[[ 25.9 -56.2  22.3]
 [-22.8 -35.8  59.3]
 [ 18.4 -55.6  36.1]
 [-11.2 -46.0  52.0]
 [-26.2  59.4 -36.9]]
:
[[-56.2  22.3  25.9]
 [-35.8  59.3 -22.8]
 [-55.6  36.1  18.4]
 [-46.0  52.0 -11.2]
 [ 59.4 -36.9 -26.2]]

[[ -4.3  -8.6   1.2  -2.3  -6.1   0.2   1.4  -6.3  -0.3  -3.5  -5.7  -2.0
   -3.8   2.7]
 [  4.5 -39.2  42.8  -0.8 -10.3  38.1  47.1 -10.3  18.4  -4.3 -19.4  22.9
    2.1  53.7]]
:
[[ -3.8   2.7  -4.3  -8.6   1.2  -2.3  -6.1   0.2   1.4  -6.3  -0.3  -3.5
   -5.7  -2.0]
 [  2.1  53.7   4.5 -39.2  42.8  -0.8 -10.3  38.1  47.1 -10.3  18.4  -4.3
  -19.4  22.9]]

[[-11.6  46.0   2.8  13.1  11.0 -42.1 -11.8  -5.3  17.7]
 [  1.4  30.0 -19.0 -48.5   1.3  22.2  18.1  17.7  12.2]
 [ -4.5  50.0 -18.2 -32.6   9.9  -2.6   7.6  10.2  21.4]
 [ -8.3  49.1  -2.2   2.9  11.9 -37.0  -6.4  -5.0  21.1]
 [ -9.0  46.1  -0.4  13.9   8.0 -40.5  -9.4  -9.9  15.8]
 [  6.8  11.9 -14.1 -51.2  -0.7  33.3  22.6  17.7   8.2]
 [ 12.1 -24.1 -10.8 -33.1  -7.6  44.6  18.1  17.2  -4.6]
 [ 14.1 -50.7  -1.4  -9.9 -11.3  41.8   6.0   9.2 -19.3]
 [ -1.6  45.5 -15.9 -40.5   5.8  12.0  15.2  14.2  16.2]
 [-15.3  44.5   1.4  18.9  10.3 -37.2 -11.9  -9.0  16.4]]
:
[[ -5.3  17.7 -11.6  46.0   2.8  13.1  11.0 -42.1 -11.8]
 [ 17.7  12.2   1.4  30.0 -19.0 -48.5   1.3  22.2  18.1]
 [ 10.2  21.4  -4.5  50.0 -18.2 -32.6   9.9  -2.6   7.6]
 [ -5.0  21.1  -8.3  49.1  -2.2   2.9  11.9 -37.0  -6.4]
 [ -9.9  15.8  -9.0  46.1  -0.4  13.9   8.0 -40.5  -9.4]
 [ 17.7   8.2   6.8  11.9 -14.1 -51.2  -0.7  33.3  22.6]
 [ 17.2  -4.6  12.1 -24.1 -10.8 -33.1  -7.6  44.6  18.1]
 [  9.2 -19.3  14.1 -50.7  -1.4  -9.9 -11.3  41.8   6.0]
 [ 14.2  16.2  -1.6  45.5 -15.9 -40.5   5.8  12.0  15.2]
 [ -9.0  16.4 -15.3  44.5   1.4  18.9  10.3 -37.2 -11.9]]

[[ 26.5   3.6 -55.1 -35.4   2.4  34.8]
 [-38.9   5.8  43.5  30.6   2.1 -22.4]
 [-53.3  30.2 -31.1  -8.0  43.1  13.8]
 [-18.4 -16.0 -19.3  17.9 -24.9  38.9]
 [ 14.3  -1.8 -30.7 -26.1  10.9 -16.6]
 [  4.8  14.0 -45.9 -12.7  14.0 -18.0]
 [-34.0  -0.1  10.8   9.0  -7.2  -1.8]
 [-23.8  20.4  -1.4 -12.0  24.1 -26.9]
 [ 28.9 -18.2 -40.7 -23.1 -32.1  49.9]
 [ 13.6 -19.8 -16.9  10.8 -22.2  47.8]]
:
[[  2.4  34.8  26.5   3.6 -55.1 -35.4]
 [  2.1 -22.4 -38.9   5.8  43.5  30.6]
 [ 43.1  13.8 -53.3  30.2 -31.1  -8.0]
 [-24.9  38.9 -18.4 -16.0 -19.3  17.9]
 [ 10.9 -16.6  14.3  -1.8 -30.7 -26.1]
 [ 14.0 -18.0   4.8  14.0 -45.9 -12.7]
 [ -7.2  -1.8 -34.0  -0.1  10.8   9.0]
 [ 24.1 -26.9 -23.8  20.4  -1.4 -12.0]
 [-32.1  49.9  28.9 -18.2 -40.7 -23.1]
 [-22.2  47.8  13.6 -19.8 -16.9  10.8]]

[[-29.9 -36.4   5.5  60.8  35.2 -18.2  37.3   3.6]
 [ 24.3   4.5 -38.9  -1.5  12.7  14.6  56.6  -6.6]
 [-20.0 -45.8  -7.6  20.0 -54.7 -41.3 -38.1  22.4]]
:
[[ 37.3   3.6 -29.9 -36.4   5.5  60.8  35.2 -18.2]
 [ 56.6  -6.6  24.3   4.5 -38.9  -1.5  12.7  14.6]
 [-38.1  22.4 -20.0 -45.8  -7.6  20.0 -54.7 -41.3]]

[[ -3.1  -8.8 -49.0  -2.3  21.0 -23.3]
 [-33.3 -13.7  45.7  -9.8 -28.5 -19.1]
 [ 31.8  37.8 -21.1  12.6  44.3   2.0]
 [ 54.2 -32.1  10.0  13.1  21.8 -18.4]
 [-42.3  38.5 -53.9  34.7 -53.3 -14.9]
 [-10.5  -4.2  -2.2  -1.2 -31.2  31.0]
 [ -6.0  -1.4   1.3 -18.9  26.1  -3.3]]
:
[[ 21.0 -23.3  -3.1  -8.8 -49.0  -2.3]
 [-28.5 -19.1 -33.3 -13.7  45.7  -9.8]
 [ 44.3   2.0  31.8  37.8 -21.1  12.6]
 [ 21.8 -18.4  54.2 -32.1  10.0  13.1]
 [-53.3 -14.9 -42.3  38.5 -53.9  34.7]
 [-31.2  31.0 -10.5  -4.2  -2.2  -1.2]
 [ 26.1  -3.3  -6.0  -1.4   1.3 -18.9]]
